Q_313: [101 101 101 115 144 144 169 124 143 173 158 114 142 160 189 101 173 175
 113]
Q_960: [142 131 144 115 142 122 169 124 141 173 158 114 173 160 189 123 173 114
 113]
Q_547: [154 131 144 175 141 124 169 124 141  98 158 124 173 160 189 101 173 175
 144]
Q_42: [124 131 144 115 141 122 115 124 141  98 141 115 173 131 189 101 124 175
 113]
howmany Q_42: [124] : 3
howmany Q_547: [124] : 3
howmany Q_313: [101] : 4
howmany Q_42: [115] : 3
howmany Q_547: [141] : 2
howmany Q_42: [141] : 3
howmany Q_960: [142] : 2

Q_726: [116  82 144 124 110  94 143 123  97  89 124 110  80 136  70  90  60 140
 134 121 121 162  79 103 104 102 119 147 111 111]
Q_716: [143  82 144 105 110 137 121  88  97 110 124 117  80 108  70  90  60 140
 134 144 121 137 137 103 104 102 119 147 111  89]
Q_820: [153 127 187 141 140 186 114 102 163  88 122 109 168 100 190 186 186 105
 186 158 120 118 127 113 186 100 186 121 100 100]
howmany Q_820: [121] : 1
howmany Q_716: [110] : 2
howmany Q_716: [137] : 3
howmany Q_726: [111] : 2
howmany Q_716: [117] : 1
howmany Q_820: [100] : 4
howmany Q_820: [187] : 1

Q_204: [ 97  92 141 142 123 149 153 143 165 106  89 154  74 165]
Q_648: [140 160  86 155  92 169 140  79 117 149 154  78 134 162]
Q_542: [122  98  98 173 167 114 149 172 102 120  88 148  98  92]
Q_670: [ 97 142 141 142 123 141 153 143 165 106  89 125  99 141]
Q_582: [161 155  86 161  91 173 145  77 111 140 156  80 118 161]
Q_656: [122  98 164 190 167 114 149 172 102 120 164 148  92  92]
howmany Q_582: [161] : 3
howmany Q_542: [98] : 3
howmany Q_656: [164] : 2
howmany Q_670: [141] : 3

Q_922: [118  77  77 118  77 118 118 121]
Q_748: [116 129 153 172 158 102 131 147]
Q_734: [117 123  94 171 158  94 134 117]
Q_578: [165 135 100  67  99 116 101 101]
Q_33: [101  67  67  67 101  67 101 101]
howmany Q_922: [118] : 4
howmany Q_33: [101] : 4
howmany Q_734: [117] : 2

Q_679: [136  78 163 131 119 131 131 158 190  61]
Q_993: [175 130  85  85 159  62 167 137  62  85]
Q_385: [139  87  87 115 127 110 134 117  86 110]
Q_672: [170  98  99  96 155  61 164 101 131  74]
Q_52: [185  74 200 188 157  68 172 192 160  85]
howmany Q_993: [62] : 2
howmany Q_672: [61] : 1
howmany Q_993: [85] : 3
howmany Q_679: [131] : 3
howmany Q_385: [87] : 2

Q_323: [145 137 151 115 115 135  80 118 118  95 123 129 157 147 129 124 152 112
 139 108  83 156 148  99 166 169 149 146 164 154 164  94  92 130  99 129
 102 115 107 115 115 144 138 136  67 106  81 129 123 118 117 131 143 136
 143  93 149]
Q_155: [130 107 151 107 127 135  80 118 118  95 123 129 157 147 129 124 152 112
 139 108  83 156 139  99 166 169 149 146 164 128 164  94  92 130  99 139
 102 135 107 115 139 144 138 136  67 106  81 164 147 118 117 131 143 136
 143  93 140]
Q_166: [145 137 151 115 127 135 101 127 118  95 123 129 157 139 129 124 152 112
 139 108  83 156 148  99 166 169 149 146 164 136 164  94 175 130  99 135
 102 135 107 115 115 144 138 136  67 106  81 164 123 118 117 131 143 136
 143  93 116]
Q_778: [145 176 151 115 135 135  80 118 118  95 123 129 157 147 129 124 152 176
 139 108  83 156 148  99 166 169 149 146 164 154 164 154 176 129 146 114
 135 105 159 153 153 113 138 128 192 142 181 120 100 133 154 121 120 104
 101 162 118]
howmany Q_155: [139] : 4
howmany Q_323: [129] : 4
howmany Q_778: [177] : 0
howmany Q_778: [100] : 1
howmany Q_778: [164] : 2

Q_475: [133 136 115 151  97 133]
Q_404: [150 151  96 164 151 151]
Q_929: [150 162  96  98  99  96]
howmany Q_929: [98] : 1
howmany Q_404: [96] : 1
howmany Q_929: [96] : 2
howmany Q_404: [150] : 1
howmany Q_404: [151] : 3
howmany Q_929: [162] : 1

Q_761: [103 122 129 128 128  96 103]
Q_205: [123 118  62  93 123 152 137]
Q_983: [139 120 103 139 129 136 155]
Q_708: [103 142 129 133 128 129 127]
Q_119: [ 92 100 177  92 123 130 176]
Q_545: [127 150 177 104 132 150 119]
Q_104: [ 99 130  99 130 130  99 130]
howmany Q_104: [99] : 3
howmany Q_545: [127] : 1
howmany Q_708: [128] : 1
howmany Q_205: [118] : 1
howmany Q_761: [103] : 2
howmany Q_119: [92] : 2

Q_577: [145 121 105 128]
Q_718: [125 187 143  89]
Q_829: [137 156 129 137]
Q_292: [180 102 179 133]
Q_651: [109 100 137 117]
Q_558: [102 160  99 118]
Q_443: [152 146 168  74]
Q_701: [103 100  91 187]
Q_513: [172 151 119 135]
Q_641: [116 114 138  93]
Q_966: [150 150 150 153]
Q_932: [ 81  55 158 142]
howmany Q_966: [150] : 3
howmany Q_829: [137] : 2

